(in the rows, 128 means zero)
One turn or mirror swaps these rows in pairs. Which row does each one swap with?
Z_434: [119 124 115 169 113 147 127 107 123 119 119 116 190 118  85 141 134 112
 154 139  75 132  98 119 107 124 126  83]
Z_751: [131 142 138 130 166 116 122  90 109  88 132 136 134 152 126 141 127 139
 156 137 117 109 134 140 115 121 124 148]
Z_347: [114 140 122 121 135 141 125 126  98 106 132 140 125 110  99 102 105  87
 148 146  87 133 153 170 123 172 141 125]
Z_916: [133 116 111 182 113 133 129 102 112 128 116 130 180 127  95 132 121 127
 160 136  80 127 107 115 118 117 133  72]
Z_680: [108 162 120 138 137  90 123 124 136  75 111 156 139 126 118 118 112 131
 111 129 127 134 122 170 140  83 140 108]
Z_652: [113 119 115 157 116 156 179 129 124  80 105 122 165 102 127 130 130 128
 152 163  96 131  95 144 148 163 135  96]
Z_470: [125 116 116 171 121 144 124 110 129 102 112 129 186 124  87 143 138 138
 162 149  88 131 104 119 100 121 135  77]
Z_795: [139 102 127  82 119 112 124 146 147 131 141 132 141 103  90 144 109 106
 124 134 112 140 149 128 106 126 118  91]
Z_786: [159 155 122 119 158 118 114 107 133  95 136 149 143 152 126 137  99 137
 147 128 117 125 143 126 108 125 118 140]
Z_625: [158 138 133 127 159 117 111  91 136 102 136 134 148 143 130 137  89 145
 154 136 118 107 141 122 120 111 119 134]
Z_354: [110 133 128 134 117  95 120 134 150  90 112 132 137 116 120 120 112 129
 106 125 131 119 137 182 155  81 127 107]
Z_431: [133  94 131  85 128 127 120 153 149 120 138 135 145 112  93 147 104 108
 119 125 104 127 136 116  97 123 132  93]
Z_322: [129  91 139  98 134 136 111 152 144 136 135 133 145 106  94 150 108 105
 121 118 100 127 158 132 103 129 135  86]
Z_37: [114 115 117 157 112 156 154 135 140 110 116  91 158 104 136 156 112 116
 129 163 108 124 113 144 166 161 145 120]
Z_971: [120  97 145 136 165 119 128  80 114 137 115 141 159 108 134 129 118 140
  99 105  95 122 104 144 153 160 137  82]
Z_760: [114 143 106 148 137 148 131 104 158 139  68 147 183 111 120  97 119 122
 103 119 119 128 124 112 150 121 137 123]
Z_584: [134 100 126  89 117 121 105 144 145 130 156 142 140 115  95 143 108 106
 134 133  95 124 154 128 108 127 133 101]
Z_510: [114 124 116 141 134 166 137 105 156 140  68 157 161 107 104  97 120 115
 112 125 117 114 107 138 172 132 141 119]
Z_209: [119 133 133 123 135 135 118 159 116 101 147 142 122 108 122 125  97  87
 155 118 103 128 160 159 131 162 148 127]
Z_812: [109  98 111 153 116 142 170 134 125 101 114  97 157  97 143 139 127 114
 140 155 107 131 119 148 165 166 145 112]
Z_816: [117  99 134 131 155 132 137  83 129 119 101 136 165  97 141 128 110 171
  97 119  96 111 117 145 137 150 113  83]
Z_76: [112 141 121 145 132 144 136 105 144 130  81 149 182 104 113  81 119 104
 112 114 126 137 120 110 165 151 140 127]
Z_141: [153 152 125 113 150 118 130 101 157  98 130 158 148 150 112 146 105 145
 140 145 118 112 119 130 116 122 126 151]
Z_577: [107 145 126 131 120 134 123 123 103  91 142 141 142  94 101 121 113 107
 171 139  96 138 151 173 113 169 136 128]
Z_65: [132 113 106 178 120 142 129 105 117 134 120 126 173 134  97 147 139 123
 157 128  80 142 100 127 121 120 132  76]
Z_320: [108 107 129 151 111 162 173 139 128 107 116 103 153 101 144 159 107 108
 145 153 103 123 124 141 159 150 132 111]
Z_401: [138  93 144 128 152 126 149  70 121 132 116 139 151  88 131 122 113 164
 103 128 100 130 111 136 124 154 123  89]
Z_558: [129 106 133  93 127 118 123 143 154 119 158 139 145  96  86 147 107 113
 130 134 106 134 138 128  93 114 135  92]
Z_712: [129  98 112 164 111 144 126 103 120 122 122 131 176 122  99 137 139 132
 155 151  75 130  90 118 124 125 129  72]
Z_297: [126 107 125 168 132 153 126 106 120 127 121 124 182 118  86 130 121 121
 162 134  79 121  97 109 124 115 136  70]
Z_493: [130 124 124 151 142 147 124  98 146 148  90 149 174  95  99  81 117 114
 112 102 123 139 125 114 156 135 134 134]
Z_105: [168 125 122 125 153 104 122 112 143  95 142 150 149 158 115 146  98 148
 149 154 121 112 133 130 124 128 123 123]
Z_958: [110 115 118 148 120 166 156 129 125  99 111  98 166 113 147 142 115 105
 148 161 100 124 123 141 178 137 135 121]
Z_471: [131  96 139 134 151 127 162  83 114 124 106 135 159 108 138 128 121 154
  97 117  93 125 113 132 139 160 126  75]
Z_574: [140 144 122 102 149 133 121  98 145  95 130 138 148 151 123 146 107 141
 171 140 113 102 132 129 107 121 131 135]
Z_79: [120 131 104 143 138 135 142 112 157 130  74 154 159  96  98  87 125 109
 108 107 131 146 121 116 148 132 140 139]
Z_761: [127 109 118 169 122 147 122 100 102 122 128 126 186 117  94 140 139 122
 155 132  84 133 102 118 127 129 129  69]
Z_668: [121 110 136  98 116 123 123 149 145 129 147 123 150 105  90 155 109  92
 119 124  91 126 146 137  97 122 127  94]
Z_699: [102 144 128 137 124  89 102 123 155  86 121 162 134 111 123 121 129 124
 122 120 141 122 119 173 137  99 148 117]
Z_359: [106 113 120 166 108 135 172 133 134  90 124 104 145 113 148 150 124 109
 135 166 109 128 111 127 149 154 136 112]
Z_996: [128 101 120 149 119 168 168 136 130 111 105 103 139  92 142 146 124 108
 144 157 108 134 107 135 160 149 125 117]
Z_913: [115 155 134 141 130  96 125 124 127  87  99 154 131 122 112 125 130 134
 110 131 145 140 107 172 147  94 124  97]
Z_208: [132 107 119  81 119 112 130 139 154 128 143 131 152 116  81 146 118 111
 128 125 101 129 160 132 108 130 127  95]
Z_654: [121 146 131 108 111 143 160 140 121  97 128 146 128  91  95 102 110 118
 144 154  88 121 153 169 125 164 146 127]
Z_362: [112 142 118 135 121 113 121 128 108  85 145 139 136  92 106 107 110 111
 166 136  88 119 162 172 121 157 154 124]
Z_994: [141 110 125  89 115 127 132 148 145 124 157 142 149 111  90 157 108 113
 124 136 103 123 155 130 101 118 132 103]
Z_152: [116 149 121 126 132  94 118 129 136  90 107 143 132 127 121 119 142 129
 113 125 145 149 133 175 141  89 135  99]
Z_972: [114  89 136 128 153 141 140  80 119 139 120 136 150  95 145 140 123 149
 117 110  94 128 108 142 124 161 146  78]
Z_162: [125 138 119 134 121 134 129 138 105  98 136 139 121 114 105 115 117 101
 168 142  99 130 151 179 124 159 149 146]
Z_148: [116 147 138 132 115 129 114 127 106 100 139 131 124 105  88 117 119 111
 155 142  95 123 143 185 125 172 147 133]
Z_901: [115 144 132 133 134 102 119 134 147  78 107 150 141 132 111 104 123 127
 116 138 132 125 128 174 128  76 146 108]
Z_991: [122 137 110 158 127 153 149 108 149 147  76 153 161 118 104  90 127 126
 109 109 120 131 140 118 161 137 152 117]
Z_112: [115 132 132 145 138 150 146 108 146 138  77 153 153 101 105  95 120 113
 100 104 124 137 117 110 169 145 133 124]
Z_586: [110 144 134 145 119 133 138 118 104 102 144 147 129  95 113 112 108 104
 155 136  88 138 155 166 108 172 152 135]
Z_785: [149  81 136 139 159 124 138  89 115 139 122 151 153 111 116 125 114 149
 112 127  99 131 111 135 142 175 129  80]
Z_807: [109 136 125 146 135  89 136 126 130  90  92 146 134 125 117 112 125 117
 112 115 124 123 123 173 144  74 141 105]
Z_696: [123 134 133 135 126  89 136 122 144  84 114 145 146 119 120 120 123 137
 107 134 127 124 120 174 135  67 131 107]
Z_140: [115  97 121 124 167 138 163  83 123 135 116 132 155  94 143 136 116 149
  93 130  98 124 129 132 132 165 144 116]
Z_314: [147 146 134 131 153 130 103 102 144 102 125 154 138 138 129 138 101 154
 144 118 121 110 134 129 106 124 103 145]
Z_979: [115 116 130 158 138 154 132 114 157 139  81 148 164  99 109  84 130 116
 101 111 128 140 116 116 155 139 151 117]
Z_770: [124 110 116 170 124 138 118 109 112 110 116 134 181 128  88 131 125 128
 154 131  78 126  92 113 103 121 140  72]
Z_461: [122 135 113 165 117 156 127 100 151 136  85 150 161  93  91  85 123 128
 116 112 122 142 116 131 155 141 128 137]
Z_773: [150 147 131 115 142 111 118 111 127  88 122 146 147 154 124 137 107 140
 145 148 122 100 136 112 112 129 106 138]
Z_128: [108 146 147 128 127  93 115 122 137 101  98 157 130 118 122 115 140 127
 102 113 132 128 127 169 121  86 128 105]
Z_921: [107 137 139 130 108 130 132 125 111  98 150 153 126  86 109 113 127 113
 149 135  94 141 149 178 116 165 149 138]
Z_869: [114 152 141 132 122  98 136 133 131  89 108 159 129 126 131 119 117 117
 105 131 129 131 116 180 133  83 139 109]
Z_557: [113 133 126 116 116  88 119 134 142  74 100 146 148 112 124 118 127 123
 105 143 144 133 139 170 144 100 134  95]
Z_556: [127 100 127 141 151 127 135  92 101 139 109 148 154  99 147 129 109 148
  88 126  91 129 113 134 126 165 129  82]
Z_833: [117 147 114 146 134 140 138 117 151 143  82 160 166 107 100  96  99 122
  99 110 129 124 138 116 168 144 146 123]
Z_149: [110 113 129 138 123 154 168 129 123  91 112  90 153 109 149 148 115 102
 146 167 107 131 121 140 162 146 125 112]
Z_511: [134 134 122 175 118 160 130 110 135 143  71 168 157 112 110  92 116 110
 117 116 120 135 127 123 152 137 146 124]
Z_959: [112 124 124 175 127 146 132 140 114  96 128  98 151 102 157 139 123 105
 154 142 113 143 111 136 167 146 143 108]

Z_812 is swapped with Z_162
Z_141 is swapped with Z_971
Z_996 is swapped with Z_362
Z_668 is swapped with Z_434
Z_584 is swapped with Z_712
Z_959 is swapped with Z_654
Z_461 is swapped with Z_354
Z_558 is swapped with Z_297
Z_320 is swapped with Z_577
Z_65 is swapped with Z_208
Z_76 is swapped with Z_869

One turn or mirror swaps these rows in pairs. Which row does each one swap with?
Z_334: [ 87 100 173  84 112  86 128 110 125 158 123 173 149 114 174 103 107 112
 106  95 133]
Z_570: [ 95 125 136 133  94  82 146 127 152 148 121 174  80 138 137 147 109 122
  89 103 131]
Z_48: [100 118 117 130  96  71 147 119 139 133 119 171  69 120 131 140 118 118
  97  94 150]
Z_842: [ 77  96 169  77 125  71 129 115 118 156 116 172 140 118 161  98 114 113
 100  82 133]
Z_910: [115 137 163 123 126 101 148 154 128 144 101 144  70 115 109  84 131  96
  84  87 137]
Z_96: [101 102 119 125  86  81 143 122 147 130 119 170  82 131 119 147 115 114
 100  92 147]
Z_565: [115 112 173  87 137  62 150 125 122 142  99 119 100 122 157  84 153 121
  89 102 131]
Z_973: [126 112 146  80 124  97 112  70  86 165 144 126 104 143 148 104  89 113
 109  98 113]
Z_40: [ 96 109 116 123  78  91 147 120 143 132 125 172  70 135 124 135 109 102
  99  88 149]
Z_691: [124 100 144 100 126  75 136 102 101 134 124 115  64  93 157 108  95  83
  82 115 121]
Z_601: [ 98 153 142 144 142 103 127  82  88 136 138 143  64 130 135  88 138 110
 121 113 151]
Z_489: [ 91 185 136  93 130  79 138 128 128 172 140 141 110 118 120 116 112  94
  78  69 133]
Z_679: [ 94 139 155 150 120  82 152  98  90 147 126 144  94 146 129  87 124  68
  71 108 172]
Z_386: [ 90 145 129  98 146  92  96  97 128 120 146 167 116 167 118 101 125  77
 125 102 154]
Z_188: [ 91 147 132 105 138  98  97 108 124 119 157 172 120 161 125 101 122  82
 119 108 166]
Z_835: [102 132 135 104 140  43 119 101 110 138 119 178  66 150 173  99 116 122
  81 111 150]
Z_716: [ 82 180 134  88 111  88 125 127 122 182 133 142 104 101 122 107 106  90
  88  70 134]
Z_309: [ 95 140 132 122 115  75 126  87 113 138  86 105  82 146 112  70  91  94
 106  90 131]
Z_302: [112 113 163 107 103  89 151 119 143 153 109 111  83 139 126  92 109  60
 114 128 115]
Z_938: [ 85  98 174  83 114  77 115 109 133 160 126 169 147 118 164 107 112 108
  94  85 133]
Z_273: [108 151 170 128 162  54 144 100 118 158 117 151 124 106 119  87 116  90
 102 113 159]
Z_413: [ 94 119 124 127  87  89 147 135 133 117 117 164  67 133 129 134 101 114
 101  88 143]
Z_841: [ 88 142 151 134 109 117 132  95 120 158  99 135  86 120 140 118 108 103
 117  69 190]
Z_845: [ 98 108 146  79  88  57 135 106  99 183 137 107  95 160 127  97 132 114
  89 108 155]
Z_545: [ 94 136 123  94 133 102 100 102 122 124 149 169 112 157 122 108 123  68
 127 105 171]
Z_905: [113 114 144 102 131  49 119  85  79 167 117 107  98 142 120  99 137 119
 119 110 145]
Z_56: [132 117 165 137 125 109  93  98 140 163 137 132  74 112 135 101 113  91
 110  74 167]
Z_182: [ 85  97 176  85 132  79 120 111 124 151 130 176 145 119 166 104 119 108
  99 101 124]
Z_328: [ 98 144 121 103 140  92  99 100 125 122 145 176 103 151 117 108 121  72
 135 112 164]
Z_655: [ 92 129 177 118 135  89 130 108  79 129  97 107 111 126 146 109 124  85
 121  70 128]
Z_539: [ 93 142 127  99 124  93  94 100 129 125 156 166 109 160 112 115 121  67
 121 104 165]
Z_363: [107 128 180 100 115 100 127 109  81 117 134 137  71 110 145  90 139 124
  76  79 132]
Z_35: [115  87 160 112 134 100 107 116 123 143 114 129  96 163 103  80 111  66
  88 102 139]
Z_201: [ 95 174 122  89 112  87 150 132 118 177 129 136 111  94 133 100 105  87
 100  75 119]
Z_626: [101 118 122  74  97  84 153 125 116 180 111 120  82 128 162 125 138  86
  95 117 168]
Z_316: [148 148 159  92 115  70 132  91 133 146 100 136  93 135 189 105 120 109
  95 108 149]
Z_139: [ 92 174 136  82 101  86 131 136 118 173 124 134 119 100 136 113 100  88
  95  67 129]
Z_405: [ 93 104 167  78 119  83 127 114 133 149 132 175 152 129 170  97 119 111
  95 103 134]
Z_258: [ 99 127 134 120 121  93 123  88  91 131 132 110  81 143 165 109  89  94
  98  54 121]
Z_353: [ 94 146 121  95 134  91 101 111 124 121 146 164 111 161 121 105 126  66
 117 101 172]
Z_797: [114  99 178 109 146  90 102  96 123 155 118 141  50 117 137  75 123  98
  94  97 156]
Z_576: [123 146 116 106 115  86 154 102  86 153 131 143  77 126 141 111 122 142
 107  87 114]
Z_947: [ 98 119 133  92 119 102 142  80 118 135 117 147  53 145 157  88 141  69
 119 117 122]
Z_550: [ 87 100 175  76 117  87 122 114 125 155 125 169 149 122 168 100 117 106
 102  93 138]
Z_686: [ 85 180 136  90 113  76 132 134 124 181 121 139 104  96 126 107 111  97
  93  74 133]
Z_909: [132 135 132 123 109  91 125 103 117 148 104 130  99 128 112  74 165 108
 122 117 117]

Z_139 is swapped with Z_40
Z_905 is swapped with Z_797
Z_309 is swapped with Z_691
Z_910 is swapped with Z_576
Z_845 is swapped with Z_56
Z_273 is swapped with Z_835

